[125 133 106 120 156 116]: 125, 116

[124 123 109 132 119 106 156]: 124, 156

[142 108 122 130 127 122 104]: 142, 104

[[120 123 134 129 123 139]
 [120 128 127 125 130 131]
 [148 153 129 153 128 142]]: 120, 142

[[129 132 132 129 126 125 121]
 [125 128 131 129 122 129 104]]: 129, 104

[119 126 108 145 140 153]: 119, 153

[[124 119 141 111 115 139 117]
 [131 144  99 155 135  98 145]]: 124, 145
---
Input: array([117, 149, 111, 105])
Output: 149, 105
Input: array([153, 155, 129, 122])
Output: 155, 122
Input: array([129, 148, 120, 107])
Output: 148, 107
Input: array([131, 148, 153, 127, 124, 116, 122])
Output: 153, 116
Input: array([122, 153, 102, 112, 113, 148, 113])
Output: 153, 102
Input: array([107, 120, 114, 111, 138, 142])
Output: 142, 107
Input: array([140, 123, 104, 144, 136])
Output: 144, 104
Input: array([155, 119, 116, 120, 139, 136])
Output: 155, 116
Input: array([139, 127, 107, 135, 120, 152])
Output: 152, 107
---
[[148 152 127 147 144 151]
 [143 142 138 153 146 154]
 [122 118 141 125 127 122]] result: 152

[[137 126 120 146 122 118 101]
 [112 127 125 133 157 116 127]] result: 126

[[110 127 114 136 108]
 [104 129 108 135 112]] result: 127

[155 116 132 131] result: 116

[115 111 148 155] result: 111

[124 108 100 154 109] result: 108

[[121 116 130 148 125 141 117]
 [126 142 123 103 143 121 145]] result: 116
---
Input: [129 135  99 141 129 125 135]
Output: 129

Input:
[[105 142 127 145 128 134 156]
 [119 130 153 148 153 101 119]]
Output: 153

Input:
[[129 151 132 128]
 [130 133 122 124]
 [126 141 130 124]]
Output: 141

Input:
[[136 123 130 116]
 [120 128 128 132]
 [141 152 127 115]]
Output: 152

Input:
[[141 118 140 138 113]
 [139 122 144 136 105]]
Output: 144

Input: [116 133 122 107 106 100]
Output: 107

Input: [109 117 129 136 100 113 129]
Output: 100
---
[145 152 123 148 155 114 128] gives 128

[[136 134 111 128 141 118]
 [145 137 155 130 111 141]
 [122 139 137 117 139 122]] gives 122

[[127 130 127 131 128]
 [153 131 125 127 126]] gives 126

[[120 119 153 114 109]
 [129 136 135 137 126]
 [134 138 131 144 128]] gives 128

[[130 138 141 138 138]
 [114 100 141 116 147]] gives 147

[145 135 147 102 100 101 145] gives 145

[141 107 127 125 126 149 108] gives 108

[121 155 132 136 120 151] gives 151
---
[132 149 151 111 110] result: 151

[112 113 116 137 151 146 105] result: 137

[[142 124 115 133 125]
 [142 124 121 120 132]
 [142 129 155 133 144]] result: 121

[127 122 139 137 128 133 100] result: 137

[101 123 129 126 142] result: 129

[131 122 144 107 146] result: 144
---
[150 119 126 114 125 142] ==> 150, 142

[144 145 147 149 150 156] ==> 156, 150

[[129 122 140 120 136 151 131]
 [126 113 142 118 127 146 129]] ==> 151, 146

[[138 132 101 133]
 [110 129 152 140]
 [112 132 111 150]] ==> 152, 150

[[126 129 126 128 149 125]
 [128 128 130 128 120 128]] ==> 149, 130

[[130 106 120 140 127 125 156]
 [127 104 117 142 119 118 147]
 [132 106 121 139 124 123 154]] ==> 156, 154

[139 134 106 118] ==> 139, 134

[131 116 122 122 137 106] ==> 137, 131

[[ 98 140 128 102 113 136 108]
 [106 131 122 112 129 110 116]] ==> 140, 136

[105 133 130 138 155 128] ==> 155, 138
---
[[150 145 118 104 135 117]
 [104 119 118 104 119 117]] | 119

[104 136 132 151 129] | 151

[[121 133 144 116 145 126 135]
 [120 132 144 115 146 124 135]
 [140 119 128 135 125 127 104]] | 127

[[131 113 120 148 155 144]
 [132 140 131 127 137 134]] | 137

[[124 125  99 116 122 142 135]
 [121 131 105 116 127 138 135]
 [127 131 105 116 122 138 135]] | 138

[[106 115 138 137 139 122 148]
 [117 150 138 130 107 137 127]
 [143 131 126 108 135 108 110]] | 108
---
[140 138 106 126 109] Answer: 106
[105 142 118 147 145] Answer: 118
[107 102 100 155 106] Answer: 100
[118 100 132  98 129] Answer: 132
[128 106 141 109 119] Answer: 141
[106 126 133 149 144] Answer: 133
[121 127 106 131 126] Answer: 106
---
[[140  99 104 115 111 125]
 [107 116 139 141 142 124]
 [128 137 126 128 127 131]] ==> 128

[116 127 149 153 121 128] ==> 153

[139 136 139 124 108 157] ==> 124

[130 132 122 119 126 104 112] ==> 126

[135 143 152 146 144] ==> 152

[107 153 125 130 139] ==> 125
---
[[130 120 119 134]
 [131 138 140 126]
 [140 105 118 140]] gives 118

[[131 141 148 138 136]
 [125 145 132 151 123]
 [126 136 130 133 126]] gives 130

[[132 123 119 110 117 140]
 [104 137 128 123 129 130]
 [128 141 141 112 137 120]] gives 141

[[148 147 146 147 150 147]
 [113 113 114 113 113 114]
 [147 147 145 147 150 146]] gives 145

[[147 133 112 102 107]
 [128 128 132 105 106]
 [122 124 125 140 123]] gives 125

[[146 130 146 150]
 [118 125 112 132]
 [128 133 119 125]] gives 119

[[131 127 127 127 112 127]
 [113 128 127 128 154 128]
 [155 127 128 128 126 128]] gives 128

[[126 127 123 125 128 136 118]
 [114 127 118 120 134 156 106]
 [129 127 135 135 124 128 134]] gives 135

[[127 121 125 135 129 127 131]
 [108 123 133 128 126 155 150]
 [123 116 119 135 131 127 119]] gives 119

[[114 134 126 114]
 [150 107 131 151]
 [130 130 129 129]] gives 129
---
[156 104 147 142 112 142 158] -> 142, 158

[127 100 132 139 140 133 126] -> 139, 140

[[120 129 127 130 124 125 130]
 [140 126 131 125 134 133 122]
 [100 100 107 112 122 112 149]] -> 125, 149

[143 125 131 134 138 157 139] -> 134, 157

[117 126 114 104 143] -> 114, 143

[109 132 118 121 127 139 155] -> 121, 155

[[115 148 138 121 105]
 [105 149 121 132 110]
 [137 139 148 110 122]] -> 121, 149
---
[[122 125 124 132 124]
 [124 145 104 142 115]
 [104 154 110 106 149]] gives 154

[[104 152 125 149]
 [139 126 149 153]
 [112 106 132 117]] gives 106

[[127 128 128 130 129 130]
 [126 128 129 128 129 128]
 [119 112  98 127 101 102]] gives 112

[[111 141 151 144]
 [109 151 129 102]
 [151 104 128 131]] gives 104

[[125 113 138 137]
 [124 127 127 108]
 [146 105 138 115]] gives 105

[[128 128 127 148]
 [128 110 129 122]
 [127 139 107 128]] gives 139

[[144 125 138 149 113 145 133]
 [134 139 107 108 130 131 150]
 [148 146 114 134 108 139 150]] gives 146

[[135 142 129 137]
 [125 149 131 137]
 [135 141 124 126]] gives 141

[[109 145 149 107 108 105]
 [142 109 112 137 146 148]
 [128 135 119 143 145 135]] gives 135
